Each row has a name. Each piece below is followed by the name of the row it came from, unless a question asks for something else. Each question is about the rows just above it.

<19>: [-10  -1  -7 -36  11]
<84>: [ -7  -1 -10  22  -6]
<54>: [119 -11  -1  34  -7]
Which row holds this, read backwards? [-11 119] | <54>
Which row holds this, read backwards? [-7 34 -1] | <54>
q: [ -7  -1 -10  22  -6] | <84>
[ 11 -36  -7  -1] is which row, read backwards? | <19>
[-36  -7] is which row, read backwards? | <19>

<95>: [ 42  -1  29 -24   1  30   5  16 -13  31  28  -9  22 -48   8  39 -12  -1
  40 -17 -24 -23  15]
<63>: [-18 -14 -18 -16  20 -15  37  33 -14  16   9 -16 -36 -57  -4  65  -6  23
  58  -4 -16 -21 -12]
<6>: [-87 -68 -23  15   6 -48  14   4   9 -36 -24  26 -58  14 -32  -8   5 -18
 -50  52  15  29 -50]
<107>: [ 47 -43  23 -44  33  -3  39 -34  11  57  11   8 -21 -44   4  45   2  21
  61  -1 -44 -26   7]
<165>: [ -4   8 -11   1  16   5   1  30  22  31  -9  28 -48  39 -13   8   2  62
 -16  -2   1   5 -16]
<74>: [-18 -14 -18 -16  20 -15  37  33 -14  16   9 -16 -36 -57  -4  65  -6  23
  37  -4 -16 -21 -12]
<113>: [ 36  -4 -16 -21   2 -51 -10  29  15 -27  -4  -9 -28  20  -3 -18   3   6
 -31  17  35  35 -17]
[ 39   8 -48  22  -9  28  31 -13  16   5  30   1] is which row, read backwards? | <95>
Which row holds [-21 -16  -4  37] read backwards? | <74>
Which row holds [61 21  2 45] read backwards? | <107>

<10>: [-107   28   28   -5  -66   27]
<80>: [-60  27  -5  28  28 -66]
<86>: [-96  13   9 -34  12 -49]
<13>: [-58  47  27 -41  19 -87]
Which row holds [ 12 -34   9  13 -96] read backwards? | <86>
Which row holds [-87  19 -41  27  47] read backwards? | <13>
Which row holds [-41  27  47 -58] read backwards? | <13>
[ 27 -60] is which row, read backwards? | <80>
Which row holds this, read backwards? [-66  28  28  -5  27] | <80>

<138>: [-89 -49 -51  -4 -38 -26 -41 -41  57  -1]
<85>: [-68  26  41 -14 -41  57  -1 -38 -41 -26]
<57>: [-44 -28 -40 -19  -7   6   6  22  15  21]
<135>: [-10   0 -23 -34 -26   1  53   2   5  19]
<81>: [-71 -52 -70 -14  -7  16  35 -28  12  23]
<148>: [ 55 -39 -38  -9  -9 -20 -22  27  27 -25]
<120>: [-48 -35 -36 -18  -2  10   0  19  17  30]
<108>: [-44 -28 -40 -19  -7  16 -28  35  25  26]
Which row holds this, read backwards? [26 25 35] | <108>
[-26 -41 -38  -1  57 -41] is which row, read backwards? | <85>
Which row holds this, read backwards? [ 35 -28  16  -7] | <108>
q: [-44 -28 -40 -19  -7  16 -28  35  25  26] | <108>
Which row holds [ 27  27 -22 -20  -9  -9 -38 -39  55] read backwards? | <148>
Which row holds this, read backwards? [-41 -26 -38  -4 -51] | <138>

<15>: [ 34  -2  33 -46  33 -45 -46 -46 -47  33  -1  20  13  20  13  19  29  20
  11  20   7  12  12  12  20  28  -9  12  30  20  20  12  13  20]
<26>: [-93 -93  16  31  15  18  29  11 -94  12 -93  11  14  11  14  12 -91  11
  21  11  34  16  16  18  11 -89  41  16 -94  11  11  17  14  11]
<36>: [ -3  -2 -46 -46 -46 -47 -46  33  -2  34  -2  33 -45  33 -46  34  -2  33
 -46  33 -45 -46 -46 -47  33  -4  51 -46  -2  33  33 -47 -45  33]
[-45  33  -2  34  -2  33 -46] is which row, read backwards? | <36>
Which row holds [ -4  33 -47 -46 -46 -45  33 -46  33  -2  34] read backwards? | <36>
Which row holds [-46  51  -4  33 -47 -46 -46 -45  33] read backwards? | <36>

